In the data rows, 50 means zero.
In each game, the first row plays the second. By how much does the first row win? 20 means about a draw, 40 a big win and 0 a big loss. Wins can go round in a circle. Each row has two weighted sums of its numbers, A and B, taken from their middle values. A row wins by its A times the other's B, less its B times the other's A.
[55, 54, 55, 56, 38, 61, 57, 64, 53, 28]
[71, 31, 45, 48, 44, 37, 60, 36, 44, 59] 29
[74, 63, 62, 46, 83, 59, 30, 49, 56, 38]
[43, 30, 72, 78, 28, 72, 74, 52, 58, 40] 2
[63, 36, 52, 36, 36, 38, 51, 44, 41, 55]
[55, 33, 42, 35, 61, 32, 47, 39, 59, 64] 24
[32, 60, 23, 58, 61, 35, 53, 46, 41, 64]
[40, 56, 64, 50, 56, 60, 46, 84, 27, 45] 17
[53, 38, 45, 54, 74, 64, 49, 24, 44, 60]
[40, 71, 48, 49, 49, 32, 48, 68, 47, 31] 20
[41, 40, 16, 73, 45, 39, 44, 49, 51, 46]
[70, 57, 61, 41, 43, 67, 64, 46, 43, 44] 24
[79, 9, 43, 40, 30, 39, 41, 58, 62, 48]
[76, 21, 46, 37, 40, 61, 71, 25, 67, 49] 10
[48, 53, 22, 37, 63, 58, 53, 28, 36, 58]
[30, 60, 61, 63, 54, 36, 37, 41, 25, 58] 26
[49, 57, 56, 28, 44, 36, 55, 59, 51, 67]
[69, 31, 49, 43, 67, 34, 41, 24, 44, 37] 16
[42, 43, 61, 53, 39, 60, 62, 79, 46, 52]
[54, 38, 47, 69, 56, 76, 61, 36, 76, 56] 20
[60, 35, 45, 49, 53, 66, 53, 38, 64, 40]
[36, 68, 52, 41, 63, 30, 54, 40, 35, 58] 19
[23, 47, 46, 59, 63, 36, 64, 30, 43, 61]
[59, 30, 33, 53, 42, 27, 40, 68, 46, 26] 26
[59, 60, 40, 37, 57, 42, 56, 35, 46, 71]
[34, 57, 44, 47, 48, 43, 66, 43, 40, 56] 18
[45, 45, 77, 48, 44, 61, 60, 57, 31, 33]
[73, 55, 47, 37, 31, 64, 76, 71, 77, 67] 18
[64, 71, 41, 40, 43, 44, 34, 59, 58, 62]
[39, 60, 49, 53, 46, 52, 99, 62, 51, 61] 33
[31, 58, 60, 71, 51, 51, 60, 54, 34, 57]
[47, 29, 49, 49, 33, 36, 62, 35, 42, 47] 17
[69, 56, 32, 42, 45, 71, 50, 33, 54, 51]
[42, 34, 45, 51, 62, 38, 54, 35, 50, 68] 21
[39, 53, 61, 52, 48, 73, 53, 63, 31, 41]
[51, 37, 52, 72, 43, 55, 43, 42, 41, 27] 26
[45, 56, 35, 55, 66, 42, 37, 31, 40, 62]
[47, 51, 65, 36, 43, 65, 58, 63, 59, 55] 23
[54, 35, 33, 64, 41, 39, 49, 51, 57, 36]
[48, 60, 43, 37, 52, 30, 38, 63, 52, 72] 21
[66, 47, 45, 49, 49, 61, 35, 28, 44, 44]
[30, 52, 68, 66, 61, 45, 51, 50, 51, 44] 23
[67, 25, 46, 61, 52, 97, 37, 45, 70, 42]
[71, 64, 63, 66, 42, 70, 52, 67, 43, 40] 16
[54, 77, 55, 63, 48, 68, 45, 60, 68, 52]
[51, 30, 57, 39, 37, 46, 69, 39, 29, 46] 21
[74, 48, 45, 61, 36, 61, 64, 44, 60, 43]
[53, 54, 36, 60, 55, 56, 15, 31, 47, 43] 27
[16, 66, 55, 63, 51, 56, 60, 72, 30, 49]
[51, 39, 69, 43, 57, 53, 54, 26, 51, 54] 20
[38, 52, 80, 59, 55, 53, 55, 59, 34, 32]
[42, 52, 42, 54, 76, 44, 53, 28, 31, 64] 20
[32, 52, 52, 54, 59, 51, 48, 44, 53, 53]
[37, 59, 65, 63, 49, 62, 50, 66, 38, 44] 20
[32, 69, 48, 56, 69, 49, 64, 56, 45, 57]
[38, 35, 39, 19, 38, 33, 52, 27, 32, 49] 35
[29, 60, 78, 56, 51, 51, 54, 65, 40, 52]
[68, 53, 52, 47, 50, 38, 48, 62, 46, 28] 19
[56, 69, 57, 68, 45, 64, 30, 67, 55, 43]
[52, 36, 97, 64, 49, 47, 61, 62, 50, 31] 9
[36, 56, 77, 35, 55, 34, 44, 65, 35, 61]
[40, 56, 46, 74, 43, 63, 46, 43, 87, 45] 25
[51, 65, 59, 62, 37, 62, 40, 64, 61, 37]
[33, 59, 71, 51, 61, 41, 63, 41, 39, 41] 25
[56, 51, 49, 33, 50, 51, 43, 52, 23, 35]
[45, 56, 70, 47, 54, 49, 43, 54, 26, 39] 21
[42, 51, 27, 55, 46, 23, 48, 47, 39, 62]
[49, 36, 53, 74, 99, 65, 47, 29, 29, 45] 37
[48, 48, 39, 57, 63, 42, 32, 32, 34, 34]
[72, 48, 46, 37, 45, 54, 59, 51, 52, 62] 23
[44, 45, 69, 62, 46, 68, 51, 74, 49, 46]
[62, 35, 13, 60, 31, 56, 53, 53, 63, 50] 18
[76, 56, 29, 53, 68, 57, 37, 17, 52, 40]
[69, 39, 36, 44, 42, 23, 53, 46, 51, 41] 11
[51, 62, 51, 54, 39, 33, 62, 75, 59, 52]
[48, 63, 61, 44, 57, 51, 52, 43, 53, 71] 16
[64, 40, 45, 39, 49, 35, 49, 52, 39, 21]
[25, 45, 58, 72, 47, 61, 57, 52, 65, 52] 15
[26, 76, 45, 51, 68, 39, 36, 57, 32, 36]
[66, 44, 42, 43, 36, 40, 40, 42, 57, 50] 20
[69, 42, 30, 29, 49, 37, 37, 40, 53, 40]
[43, 73, 48, 54, 79, 18, 34, 53, 59, 40] 18
[58, 50, 51, 61, 41, 45, 53, 89, 40, 20]
[49, 51, 87, 49, 53, 54, 54, 45, 30, 40] 24
[71, 42, 36, 44, 45, 55, 37, 34, 51, 54]
[79, 32, 31, 39, 54, 38, 47, 47, 31, 48] 12
[63, 64, 49, 30, 59, 27, 44, 48, 57, 74]
[40, 46, 50, 55, 54, 41, 60, 31, 22, 46] 11
[27, 55, 55, 50, 61, 32, 48, 40, 36, 82]
[37, 56, 58, 48, 57, 55, 53, 51, 43, 53] 21
[37, 74, 57, 32, 51, 64, 34, 76, 54, 69]
[50, 38, 54, 71, 47, 64, 42, 61, 54, 28] 14
[54, 33, 32, 39, 59, 41, 56, 33, 48, 78]
[33, 59, 52, 45, 63, 45, 55, 51, 48, 62] 19
[54, 45, 39, 51, 52, 40, 34, 37, 37, 35]
[68, 53, 39, 65, 40, 59, 38, 74, 71, 14] 20
[58, 62, 28, 55, 63, 55, 23, 33, 71, 52]
[76, 58, 44, 56, 41, 62, 45, 43, 68, 32] 16
[42, 50, 51, 72, 52, 38, 62, 47, 28, 52]
[48, 45, 43, 68, 50, 63, 55, 50, 58, 26] 10
[31, 63, 46, 30, 68, 52, 54, 30, 35, 54]
[43, 33, 66, 67, 42, 63, 73, 54, 46, 40] 35
[54, 71, 24, 54, 58, 44, 41, 40, 59, 63]
[44, 51, 35, 53, 33, 40, 69, 77, 65, 69] 24
[78, 56, 56, 46, 38, 74, 31, 43, 65, 27]
[58, 39, 37, 36, 51, 31, 44, 47, 32, 32] 17
[51, 41, 42, 43, 56, 41, 38, 27, 40, 59]
[54, 55, 55, 65, 30, 59, 40, 75, 50, 22] 19
[54, 52, 32, 45, 52, 44, 46, 41, 95, 63]
[43, 60, 63, 52, 59, 49, 58, 63, 41, 66] 14
[54, 53, 67, 42, 64, 45, 76, 56, 36, 52]
[26, 49, 44, 69, 55, 50, 40, 26, 37, 50] 19
[29, 56, 85, 67, 49, 48, 64, 68, 37, 80]
[57, 35, 71, 58, 45, 74, 62, 58, 64, 39] 21
[38, 55, 68, 52, 39, 44, 53, 66, 37, 59]
[47, 61, 28, 44, 59, 51, 46, 44, 61, 74] 21
[48, 34, 22, 51, 60, 52, 42, 34, 34, 31]
[63, 50, 43, 44, 67, 67, 40, 35, 58, 37] 18
[57, 35, 44, 43, 45, 32, 44, 41, 46, 28]
[62, 53, 60, 42, 54, 49, 53, 28, 43, 75] 31
[54, 44, 51, 50, 69, 62, 37, 24, 52, 60]
[55, 35, 60, 43, 62, 74, 52, 25, 50, 52] 18
[69, 32, 34, 42, 25, 54, 53, 49, 83, 53]
[43, 57, 68, 43, 43, 53, 54, 66, 41, 45] 19
[47, 41, 22, 52, 41, 28, 53, 42, 48, 38]
[70, 37, 44, 48, 35, 55, 68, 41, 71, 54] 28
[54, 53, 48, 48, 59, 60, 34, 29, 50, 45]
[66, 38, 70, 48, 59, 72, 40, 52, 30, 29] 15
[21, 51, 44, 64, 58, 35, 65, 45, 38, 60]
[51, 54, 47, 49, 62, 77, 44, 30, 53, 60] 18
[61, 28, 37, 38, 47, 41, 60, 35, 63, 72]
[35, 61, 60, 51, 50, 48, 55, 62, 41, 45] 17
[77, 37, 49, 36, 61, 60, 45, 34, 55, 67]
[56, 53, 64, 36, 51, 67, 43, 40, 32, 40] 21
